In the rows, zero is written as 128.
One turn sends every row of this set to another row. A few are shown first. Where does it send the rows asked after them?
Fuz: [117 118 144 153 138 116 116 124 131 106 151 157 140 126 140 100 148 137
 154 105 134 110 119 115 106 126 114 135 122 113 115 118 121 127 125 106]
paf: [116 125 127 136 147  91 107 164 138 130 122 128 135 131 154 112 153 131
 141 118 111 105 147 133 126 150 150 156 117 119  95 130 118  99  85 102]
Logov: [ 96 107 157 170 109 108  96 153 137 112 130 135 153 120 151 113 127 132
 133 113 116  95 147 106 104 136 126 147 119 101  89 127 128 140  74 108]
Puli: [107 128 125 137 147 100 102 156 137 131 121 156 159 131 140 111 160 132
 147 110  97 111 144 127 123 143 133 147  95 103 114 127 104 116  87  92]
suzif: [111 132 138 167 108  93  93 131 122 120 138 142 142 126 156 121 114 114
 147 106 111  83 147  99 119 135 134 156 128 101  96 125 122 125  68  97]
niba: [ 93 158 125 149 127 121 103 146 122 123 124 139 135 142 106 110 155 123
 152 134  98  89 139 123 112 146 119 191 121 122 125 135 138 135  96 128]
Zanom: [106 134 123 134 126  88 102 154 143 121 127 140 148 125 152 117 178 119
 146 109 104  90 143 141 134 138 144 155  93 117 100 129 131 121  84  94]
sares: [120 146 130 137 132 130  98 127 136 114 153 130 139 134 130 113 137 103
 144 126 116  60 135 107 106 130 139 132 123 117 142 126 115 142 106 110]
todu: [115 156 146 158 126 149 119 165 133  99 138 152 119 122 128 126 151 134
 157 134  87  96 118 111 128 132 136 153 107 107 111 125 126 124  96  99]
rer: [121 126 137 151 140 142  93 127 139 118 126 141 140 151 119 117 143 129
 154 132 110 116 150 123 110 141 122 181 145 105 110 117 134 124  95 116]
zisa: [103 101 141 177 127  97 105 143 113 132 141 144 140 126 151 121 148 124
 160 125 114  92 151 132 129 132 121 166 111 146 125 130 125 118 118  85]
Dapip: [114 135 142 152 119 134 131 133 143 138 160 118 137 142 129 119 148 150
 143 119 115  82 139 108 107 137 136 131 134 124 112 135 129 130 123 119]
Vuzar: [100 106 126 156 108 102 108 150 105 129 125 145 150 133 135 138 143 120
 151 121 113 110 154 110 102 131 117 160 112 129 134 136 129 130 107  76]
Liv: [113 149 146 153 149 141 128 160 129  97 146 149 131 123 140 127 140 151
 148 129 115  97 128 115 127 128 119 157 132 130 113 141 135 117  86  86]
kun: [112 138 131 147 134 125 102 131 140 122 161 123 128 142 143 127 146 115
 137 119 121  66 145 104 103 131 143 133 131 114 129 114 134 147 111 115]
lik: [ 98 106 151 168 110 127  97 149 125 128 111 155 113 133 146 121 151 126
 157 120  96  89 139 135 118 139 158 162 107 118 114 116 115 124 112 106]
bofu: [120 101 115 139 137  98 113 145 139 122 131 135 146 115 138 114 162 120
 155 101 117 109 157 133 133 141 133 152 108 107  90 143 111 119  90  97]
zegil: [122 129 130 149 123 106 119 131 127 104 147 122 122 123 148  99 130 123
 131 111 145 104 153 119 114 129 131 146 141 120 104 129 126 109 127 117]
Gonal: [100 144 137 147 128 126 113 132 112 105 130 154 156 132 123 106 153 130
 123 109 126  97 132  98 102 123 124 135 136 103 128 141 103 121 107  99]
vod: [102 157 128 158  88 110 109 137 121 105 139 128 128 124 131 110 169 101
 134 113 107  91 132 107 116 124 140 141 114 102 108 122 135 132 123 114]
zam: [ 92 132 134 173 103  96 106 140 137 130 143 152 140 126 161 112 127 150
 140 101 118  87 144 108 116 140 129 153 113 116  91 126 134 126  78 112]
zipo: [123 147 137 164 136 133 124 152 138  97 161 146 117 118 147 125 137 134
 165 127 107  98 139 127 143 128 119 159 106 123 102 119 140 123 115  99]
kofan: [111 134 133 156 121 136  88 123 143 111 132 141 161 139 110 116 165 111
 153 133 105 101 143 130 123 129 113 180 124 117 116 128 144 139  94 107]
tup: [113 113 143 163 103 101  93 143 128 102 131 137 161 113 139 110 122 104
 153 126 115  79 129 110 117 134 127 150 109 113  92 133 106 120  77 108]
zak: [121 143 134 146 122 124  94 131 136 114 128 122 136 144 121 121 150 110
 155 138 111  97 144 132 121 136 132 191 146 126 107 128 156 123  89 113]
mepu: [100 103 146 173 118 118 100 147 110 126 116 135 130 131 143 122 135 116
 140 125 108  87 172 129 126 136 144 167 127 124 115 131 106 108 121 100]
gare: [103 102 127 148  87 125 103 141 125 115 109 147 119 123 141 130 153 117
 146 114 120  90 145 130 114 127 161 161 118 126 115 139 129 128  89  92]
lozan: [101 155 151 160 118 112 107 127 126 107 144 143 138 116 135  98 175 119
 134 115 116  74 110 114 126 116 139 143 136 124 123 144 128 123  94  97]
bifat: [123 139 136 144 113 139 128 127 140 128 153 129 151 133 116 109 143 135
 155 124 113  77 127 115 110 132 133 129 120 127 126 144 112 130 121 115]
Nusof: [ 94 119 148 167 105 104 106 160 136 118 128 141 155 118 142  97 127 145
 137 125 116  84 127 115 110 142 127 148 107 126  93 138 109 116  79 124]
Tol: [100 134 119 159 141 132 101 130 135 122 133 149 134 133 112  99 154 138
 146 126 121  94 151 130 122 139 114 187 132 132 122 146 130 128  90 127]
vik: [106 137 110 148 120 147 117 161 130  79 145 149 129 112 127 134 157 122
 139 125 126  92 142 109 126 120 124 153 110 116 110 139 132 133  89 100]
lasus: [108 133 108 149 126 122 104 132 135 123 135 142 116 141 118 113 152 130
 164 124 121 102 142 128 112 148 120 189 121 123 108 121 145 133 104 137]
Bor: [100 117 144 147 112 108 108 154 113 131 114 152 128 131 146 126 144 137
 150 122 113  98 128 121 103 133 143 162 125 139 139 143 131 124  80  79]
Guk: [109 124 129 132 130  92 114 165 125 126 114 127 140 132 139 126 162 116
 150 107  93 103 152 126 118 152 144 156 108  92  86 127 122 125  96  99]
fumi: [110 145 121 149 143 137 122 165 118  89 144 146 131 129 135 135 126 129
 142 122 116 104 161 103 118 131 108 155 113 104 115 122 126 129 110  98]
perul: [106 143 130 166 100  91 103 138 120 126 132 157 149 125 145 109 119 125
 160 114 104  75 126 103 120 141 128 156 102 116  97 125 106 108  83 111]
Gak: [117 122 135 143 138 132 101 137 145 118 160 116 138 129 130 110 143 116
 135 131 127  78 137 105  99 131 134 128 127 122 135 126 123 141 109 121]
zali: [106 133 131 133 137  96 111 152 127 124 117 134 155 122 137 111 160 119
 137 105 100  88 156 133 135 138 143 157 120 107 104 157 112 121  75  85]
Deguv: [118 156 135 146 112 130 127 118 135 135 157 131 141 144 129 120 143 136
 152 114 108  60 137 112 117 134 143 138 128 123 119 135 128 132 120 109]
Nemed: [116 158 159 156 123 101 117 146 121 120 139 121 113 131 144 100 138 121
 143 121 101 101 125 113 106 137 145 144 134 106 111 110 135 117 124 117]
zura: [115 157 121 156 130 143 114 163 124  89 141 129 113 118 136 125 132 114
 134 133 110  86 162 113 138 127 138 160 122 111 109 135 123 115 100 109]

Liv goes to vik
tup goes to perul
lozan goes to vod
And these:
bofu goes to Puli
Deguv goes to kun
mepu goes to zisa
kofan goes to niba

